Families of rows that turns and mirrors carry onto each other, the same ones carrying the whole set onto itself: the rest of each named row's family, in list order:
8 families of 5 rows:
q5: [ 11 -19 -29  12  19  16  38 -13  14  11   6 -19   6   8  30 -28  17]
q993: [  1 -31 -16  20   8  -8  42 -16  29   0  -7  -3  11   3  25 -27   8]
q651: [ -7  -8  31  -1  14   2  27 -13 -12 -12  22   6  11  -7  54  15  21]
q293: [  1   7   2  -4   3   9 -33  42  27  -1  18  14  -6  -4 -24   6 -15]
q89: [  7 -29 -13  31  12  18  37  -2  11   8  -2  -4   5  15  35 -26   6]
q264: [ -7   4  25 -44 -11  11   5  -1   7   4  32  -5 -13 -16   2  31   9]
q136: [  7  16  21 -45  -5  10   7  -1   0   6  28 -12  -7  -1  -9  33  27]
q513: [-10  -4  23 -46   4  10 -13  -1 -16  -7  43   0  -8  -8   3  17  16]
q975: [  2 -18  -1  19   4   8  37 -21  17   9 -11  17  22  23  32 -22  27]
q87: [  6  13  11 -54 -10  22  -2 -11  -3 -11  30 -18  -6  -1   7  18  19]
q439: [ -6  19  29 -51   2   7 -17  12   6  -6  28  14  -3 -16   9  13  15]
q251: [ 14   9  -8  21   5   2   0  22  24 -18 -36  -2  10  14 -25 -11  27]
q407: [  9   2 -12  28  14   1  10  21  34   4 -39  18  12  18 -14 -18   8]
q870: [ 22  13  -7  28  10  16   7  20   9 -11 -34   1  12  28 -11 -24   8]
q682: [ 11 -11 -16  24   5  -6  33 -28  15   6 -13  -2  13   9  40 -15  13]
q218: [ -1 -26 -11  29   6  -5  31 -23  38  12 -10   4   6  20  22 -18   7]
q727: [ -3 -26  41 -17  15  -5  27 -13  -5  -1  22  21   7  12  42   3  14]
q68: [ 10 -25 -35  17   8  13  31 -27  15  16  -2   1  -2  18  18 -16   5]
q693: [  4   7   7 -59   0  13 -10   1  -8  -6  26  17  -5  -8  -6  25  18]
q406: [ -9  -5  35 -19  11  -4  21 -35  -5   4  23  23   6   8  40  12   4]
q817: [-14 -27  20  -3  12  -1  22 -31   0  -2  34   8  17  11  45  12  14]
q138: [  8  20   0 -20   3   5 -24  36  26   0 -12   5 -11  -5 -33   0   3]
q788: [-10 -10  18 -22  10   4  13 -24   0   8  30  24   8  -4  54   0  25]
q776: [  4  13  14 -17  14   9 -38  37  21  -7  10   9 -20  -2 -18  -3 -11]
q204: [  5  -4 -18  19  11  27  21  32  26 -20 -26   4  21  18 -27  -8   7]
q524: [-11 -23  28  -9  18   3  23 -27 -13  -2  18  33   8  15  38   1  31]
q386: [ 10  -5  -4  24  13   8   3  26  25 -10 -26 -10   9  28 -32 -14  -3]
q85: [  7  -8  11 -51 -12   5 -10  13   1  -4  33   6   0 -12   6  30  30]
q413: [  0   4  -6 -24  15   1 -30  34  16 -16   7  -3  -6 -11 -32  15  -6]
q30: [ -3   3   2 -12  19   8 -16  36   9   0   2  21 -16 -12 -37  20  -9]
q687: [ 10  14  -8  -9  27  -3 -32  22  13   3   3   8 -25  -7 -16  17 -22]
q132: [  9  16 -14 -18  16  15 -30  34  26  -7   1  15  -2   0 -23   6 -20]
q903: [  4  11  -5  22  25  26  22  28  13 -17 -14  10  28  31 -28 -12  11]
q757: [  6   4  -5  32   3   7  12  25  10 -17 -24   5  12   9 -31 -26  17]
q27: [ -8  -5  21  -4  34   4  18 -20 -15 -17  23  26  16  12  48  13   5]
q800: [ -3   2  36  -4  39  -5  22 -11  -4  -2  25   5  12   5  50  15   5]
q55: [ -2   4 -16  -4  28   4 -17  26  25  16  13  14 -11  -6 -30  25 -16]
q18: [ -7  -4   6 -58  -5  13 -11  -1  14 -13  35   5   3 -11  17  17  25]
q244: [ 12  16  -1  18   8  14  14  13  14 -23 -31   3  20  33 -28   5   9]
q370: [ 10 -33 -15  35  11  -3  33 -14   6   4 -13  -5  16  22  19 -12  22]

Same family as q264: q651, q89, q204, q30
Same family as q218: q251, q776, q524, q18
Same family as q687: q87, q68, q27, q244
Same family as q55: q5, q136, q903, q800

Families of rows that turns and mirrors carry onto each other, the same ones carrying the whole set onto itself: the rest of each named row's family, in list order:
5 families of 8 rows:
q733: [ -3  13  17  -5  -9  27  11  -8   7   5  21  -4   2  29 -10 -78 -14  35
  53  -2 -25  42   7 -19  18  -1  33  -2   4]
q742: [ 14  30   9  10  12  17  12   4 -26  -6   8 -67 -10  21 -37 -75  -8   4
  51  12 -32  10 -25  29  10  -8 -13  23  -2]
q868: [-44 -19  29 -32 -31  28  17 -47 -15  14 -13 -20  35  20  14 -55   4 -14
  28  -8   5  25 -12 -11  -8 -34  21 -25 -11]
q989: [ -8  14 -19  -5  15 -10   1 -15   2 -17   0 -41  -6  31  -3 -35 -12  13
  21 -11  28  14 -13   8  21 -47  33  -8 -20]
q601: [-13 -13  10 -19  -2  17 -14 -13  -1  15  31 -26   9   7 -48 -58  23  11
  11 -31  -9  29  -8  44  -8  20   4   0 -14]
q974: [-25 -12  36  -2 -23  24  15  23   8   8   3 -35  19  24  15 -79 -12  24
  55  11 -15  29   5   2   8  19  32 -11  11]
q823: [-20  15  -3  20 -21 -22  -7 -15   5 -30 -16 -51   7  21  13 -41  -2  19
  20 -25  -2  14 -15 -11   4 -40  -1  -5 -13]
q91: [ -7  -6  42 -32 -10  -1  -5   0  -1  10  41 -23   2   9 -42 -70   9   0
  10 -44   4   8 -19  28  15  12 -13   2 -31]
q24: [-31  -6  40 -19  -7  13 -14 -17  10  20  35 -31  15  24 -37 -57   1 -11
   1 -44   2  18   2  13   0  -7 -14   8 -34]
q627: [-22  18 -14  -3  -8  36  27   0 -18  20 -36 -42  12   8  28 -55 -25  -4
  40  25 -19  -8 -11   3  20 -21  32 -22   9]
q732: [-26  25 -12  -4 -18  27  36 -15 -13  -1 -36 -45   6  12  19 -51 -11  -8
  30  50 -29  16  -7   0   0 -45  28 -16  12]
q192: [-18  23   1  10  -2  -3  -7 -11  30 -36   6 -43  12  23   4 -51 -26  25
  12  -6  19  -7 -13  13 -13 -37  19  12  -1]
q568: [-20  26   2 -23  -4  -8  -6 -10 -20   4 -23 -52   4  -6 -10 -40  22 -43
  -8  -2   0  -4 -39  37  23 -37  -7   8 -20]
q604: [-17  -2   7  -4  -5  -1  -9   3   2 -29   7 -48   4  27  -5 -49 -34  20
  -7 -29   3  36 -13   2 -10 -49   7 -12   7]
q286: [-17  -4  25 -44 -21  33  37   5 -37  45 -12 -15  -5  11 -25 -71  24 -35
  29   2 -45  17 -21  15  11   8   1 -24 -13]
q180: [-17   0  28 -47 -10  30  33  -3 -10  46  -5 -27  12  12 -12 -85  13 -37
  29  30 -30  11 -16  36  12   7 -16 -31 -10]
q150: [-41 -26   7 -49 -25  18   0 -11  -2  -4 -11 -16  10  13  14 -69  15   2
   0 -17  14  14 -11  -7 -15 -25  21 -49   2]
q182: [-12  27  19 -54   1 -10   8  -9 -13   5 -29 -50 -14   4   1 -44  -3 -38
 -19  -4  -4 -16 -40  21  10 -31   2   7  -5]
q490: [-24 -14   8  18 -27  37  19   1   8   5  28  -8  19  28 -19 -77  -1  27
  60   1 -20  27   2   5 -13   4  13 -19  -5]
q350: [-17  24  23 -34 -19  26  36 -15 -12  39   0 -22   5  -3 -18 -75  38 -26
  46  35 -30 -14 -13  25  21  16   6  -5 -24]
q322: [ -6  42  13 -48 -23 -11   1 -20 -11   3 -24 -57   7  10 -15 -54  29 -43
   8 -11  -1  -6 -18  30   7 -19  -9 -31  -3]
q675: [  5  41  16  15   1  10  30   2  -6  11  10 -40  -1  18 -34 -51 -21 -12
  42  12 -43  -1 -23  38  13  -5  -5  38 -13]
q511: [ 11  42   0  -1   6  -2  11  35   1  -1  17 -47 -25   3 -37 -66  -3   6
  12  10 -31  -3 -11  38  17   1  -2  13  -7]
q637: [ -3  23  -8 -21 -21   9  45  -2 -24 -13 -25 -41  -6  -1  17 -67  -1   2
  33  50 -28   5 -29  16  13 -27  26 -21  16]
q329: [-44 -13  19 -50 -51  12  -2 -14  -5  13   0 -18  14  20  27 -43  14  -2
   7   4 -21  29  -1   8 -17 -28  40 -28 -17]
q341: [-31   4  17 -31 -18  -1  16  -8 -20   2 -17 -67   6   0 -11 -43  15 -38
 -18   4   1 -19 -36  47  -5 -34 -16 -10 -20]
q352: [-16  16   5  14 -16  -7  -4 -13   0 -36   9 -40  -1  13 -10 -37 -12  29
   8 -29   6  11  -7  -9  -4 -39  32  17  -6]
q744: [  8  30  11  18  22  14  30  -3  -9  -7   6 -49  -3  -1 -50 -78 -11  -5
  31  -1  -7  -2 -26  21  30  -7 -28  12  -1]
q537: [-50 -11  22 -44 -39   5  14 -19  13  14  -2  -5  20   3  17 -46  10 -13
 -12  -9   6  13  -1   0  -2 -26  29 -33 -18]
q484: [-22  30  18 -18 -28   8  43  -4 -10  -7 -26 -43  -1  23  25 -63 -27 -22
  30  36 -16  -8 -18 -13  19 -56  12 -12  -3]
q194: [-10  50  17  29  18  -1   2 -10  -6  10   7 -41   0  35 -30 -88  -7   7
  30  21 -23   9 -18  37  12 -21  -1  16  12]
q700: [ -9  25  18  -7 -22  37  12  -5 -32  16 -32 -37 -20  26  14 -47  -5   5
  39  31 -36   1  -5  26  23 -51  21 -11  16]
q898: [-16  -2  42 -33 -13 -12   0  -9  10 -10  31 -15  -4  21 -50 -66  20  -6
   4 -31 -11  21 -27  28 -22  -8 -16  11 -24]
q225: [ -6  30  -6 -33  -5   0  13 -36 -22  -2   2 -34 -11   3 -37 -47  12 -33
 -15  -8 -10  -7 -35  29   3 -53 -17  -2 -24]
q485: [-15   3  31 -57  -5  48  34  -3 -18  36  22 -18   3   1 -30 -82  -1 -23
  24  29 -25  10 -13  41   9   6  16  -8  -6]
q853: [-19 -31  11 -64 -42  26  25  -9  -9   0  -5 -29   7 -10  11 -34   8 -11
  11 -18  -2  12  -8  -4   0 -14  20 -30 -28]
q160: [-24  -7  13 -30  -4 -12  14 -10  23  -6  39 -31  28   2 -35 -73   8  -9
  -1 -32  11  22 -21   4 -10  16  -3  -3 -32]
q572: [-29 -21  18  16  -2  36  28   6  -2   5  32  -9   3  16  -6 -69 -28  38
  31  14 -25  29  -5   1   5 -15  25  17 -12]
q438: [-28   4  49 -29 -39  33  29   2 -14  23   3 -28  16  -8 -17 -87  11 -19
  18  15 -58   9 -12  23 -13  13 -14  -9   4]
q725: [-17  -7  28  -9 -22  28  33  -4   7   6  27 -17   8  32 -14 -81 -19  39
  46   5 -30  24  15  -7  -8   4  24 -22   1]

Same family as q572: q868, q989, q322, q511, q700, q160, q438
Same family as q733: q823, q24, q637, q329, q341, q744, q485
Same family as q484: q601, q974, q604, q350, q194, q225, q853
Same family as q627: q192, q286, q150, q182, q490, q675, q898

Families of rows that turns and mirrors carry onto each other, the same ones carrying the whole set onto itself: the rest of each named row's family, in list order:
5 families of 4 rows:
q115: [-31  21 -30 -12 -47  30 -27 -36  22   2  44  -6 -10  31  20 -22  -3  36
  22   2 -35  -9  -8  13  30 -10  -3   6  23  22  64]
q842: [-13  11 -18   2 -32  27 -23 -28   0 -16   5   9   9 -15  38  28 -18  27
  49 -44 -35  -8  21  -3  29  14   3   7 -16  14 -21]
q931: [-38  36 -27 -20 -28  47 -29 -35  27   1  56   2 -13  23  31 -15   4  24
  44  -6 -38 -15  -8  -9  10 -18  -2   2  25  33  51]
q257: [  7  -4 -31  -9   7 -13  24 -15 -27 -28   0 -13  -4  12  28   7 -13  13
  34   8  27 -15  32   6   2  -9  -7   4  -7  28 -23]
q144: [ -8 -25 -19 -35  -7  20  18  25  29   1  20 -21   4  35  17 -28  21  21
  20   8   4 -13 -22 -24 -24 -29  13   7 -12  37  39]
q82: [ 10 -26 -18 -11   8  -7  35  -8 -20 -16  -6 -17  13   9 -18  23 -16  12
  37   1  18 -10   0   6   8   3  -4   6  -5  36  -7]
q288: [-16 -17 -17 -33  10  15  20  18  25   1  31 -15 -17  56   2 -15  19   4
  34  15   6 -10 -23 -20 -19 -17   4   9  14  33  39]
q102: [  4 -32 -23 -12  15  -9  19   0  -7 -28  -1  -6  -1  12 -10  20 -11  -4
  41  -8  20 -11  15   7   7  12  -7  11 -22  30 -14]
q279: [-29 -19 -13 -35   0  12  19  26  35   6  30 -21 -17  52  17 -12  23  26
  26  11   9  -3 -29 -15  -8 -20   4  -1  16  32  30]
q786: [  9  -8 -29   3   5 -16  38 -16 -21 -21  -3 -14  12  17   5  13  -7   7
  36  12  22  -8  22   4  18  -4  -7   5 -17  20 -14]
q109: [-21  20 -26 -35 -30  36 -27 -37  21  -1  38  -3 -29  27  15 -17 -18  43
  21  -1 -32   0 -19  13  28  -7   8   4  20  19  65]
q203: [-19   4 -18   3 -37  27 -29 -35 -15   0  -1   5   9   3  24  40 -18   8
  43 -38 -41 -28  19  -3  16   4   6   5 -32  19 -13]
q589: [-16 -14  -9 -32  -4   6   9  20  26  -1  18 -25   1  53   1 -13  22  21
  30   7 -12  -3 -20 -34 -23 -32   4  13  19  35  44]
q291: [  7 -19 -16 -54 -11  19  16  18  23   2  13 -25 -11  42  27 -24  15  12
   8   0   8 -22 -13 -18 -20 -13  22  16  -9  35  32]
q644: [-44  40 -32 -17 -42  26 -35 -39  22  -2  49  -8  -6  20  29   0  -2  29
  22  -5 -35 -16  -2  -1  12 -26 -16  -5  23  36  50]
q154: [  4 -27 -17 -16   8 -19  27   9   2 -25  -6 -16   3  13   2  22  -3  13
  33  -6  21  -1   8   4  22  12  -5   8 -15  20 -22]
q19: [-24   7 -19  10 -18  23 -41 -29 -18 -13   1  19 -22  12  36  19 -28  32
  57 -27 -48   2  21 -13  10 -12  12   5 -19  -2  -4]
q886: [-25   2 -30  21 -35  27 -26 -27  -8  -7   3  23  -6   1  29  26 -30  27
  49 -41 -43  -5  19 -13   9  -9   4   6 -32   6  -2]
q552: [-42  34 -20 -14 -41  49 -24 -32  25  10  49  -4 -11  27  45  -8   6  39
  37  -9 -36  -8  -9  -1  22 -13   1  -1  34  27  35]
q894: [-18  13 -22   3 -24  28 -37 -40  -4 -22  13  13   4  -8  26  21 -16   9
  55 -40 -41 -21  30   1  25   9   2  12 -24  19  -8]

Same family as q552: q842, q279, q154
Same family as q786: q115, q144, q886
Same family as q291: q257, q109, q19

Families of rows that turns and mirrors carry onto each other, the same ones carrying the whole set onto itself: the rest of each named row's family, in list order:
4 families of 8 rows:
q943: [-24 -10  11  -9  -3  19 -10   3  -3   8  30  43  11]
q774: [  0 -24   9   9  23   4  -3  16  35  -5  -7  -4 -12]
q333: [  3  24  -1  16 -18  16 -23  -8  22  43 -17  17  -5]
q304: [  8  10 -27  27   6 -18 -17 -24   4   7 -25 -36  21]
q11: [  1 -14  11   8  20   1  -2   5  42 -14  -9  -9 -16]
q678: [-15 -16 -27 -11  20 -14  11 -13  -7 -31  20  -4  28]
q808: [  0  27   1  23  -6  22 -28  -4  21  34 -22  21  -5]
q884: [-14   6 -48  15 -10  -4   4   8   3  16  19  -3 -25]
q461: [ -9  17 -33   4 -11   4 -12 -26 -37  29  12  17  38]
q260: [-18  21 -34  14 -14   3 -10 -30 -34  21   9  14  34]
q902: [ -7 -18  14  -1  29   7  -9   3  31  -9  -3 -11 -19]
q142: [  1  23   9  26 -13  19 -13 -11  17  44 -18  18  -4]
q505: [-13 -19 -21  -4  26 -10   8 -12 -15 -30  19  -7  29]
q63: [ -3   8 -39   9  -9 -16  -5   8   0  14  26   3 -31]
q877: [-16  10 -42   8  -3 -17   6  10   4  17  22  -5 -23]
q360: [  7  -6  22   2  12  25 -21 -31   3  -2 -19  13  44]
q718: [ 17  16 -31  21  14 -14 -12 -27  11   6 -22 -36  12]
q907: [  7  19   6  23 -13  21 -24  -7  12  46 -17  12  -5]
q566: [ 12  16 -21  23   7  -8 -14 -15   3   7 -25 -45  17]
q335: [-22  -9   8 -14   3  17   3  -3  -2  18  25  47   3]
q646: [ -9 -22 -21  -9  18 -17   8 -18 -14 -19  31 -11  28]
q468: [  9 -18  13  -2  20   3  -5   9  40  -7  -8  -6 -12]
q643: [-21 -14   0 -13  -1  15   3  -5   1   7  23  52   4]
q856: [  6   4  23  -2  16  20 -15 -31  -5  -7 -19  11  45]
q442: [  6  -4  28  -3  13  10 -14 -28   1  -3 -20  10  46]
q106: [ -3  23 -35  13 -17   0 -12 -26 -23  23  12  20  42]
q712: [-14  -1 -45  14 -10 -14   1  11   9  20  21  -2 -23]
q378: [ -3  -3  18   3  19  20 -14 -32   8   1 -18   5  53]
q803: [ 14  11 -28  25   2 -10 -17 -18   6  -4 -24 -39  20]
q500: [ -9  25 -30   2 -17   3  -7 -35 -32  19   8  13  35]
q188: [-16  -6   6 -16   4  24   3   2   3   6  28  44   1]
q888: [ -8 -21 -29 -15  17 -12   2  -9 -14 -30  16 -10  26]

Same family as q888: q774, q884, q142, q566, q643, q442, q500
Same family as q304: q333, q11, q461, q505, q877, q360, q188
Same family as q260: q678, q907, q335, q468, q856, q712, q803

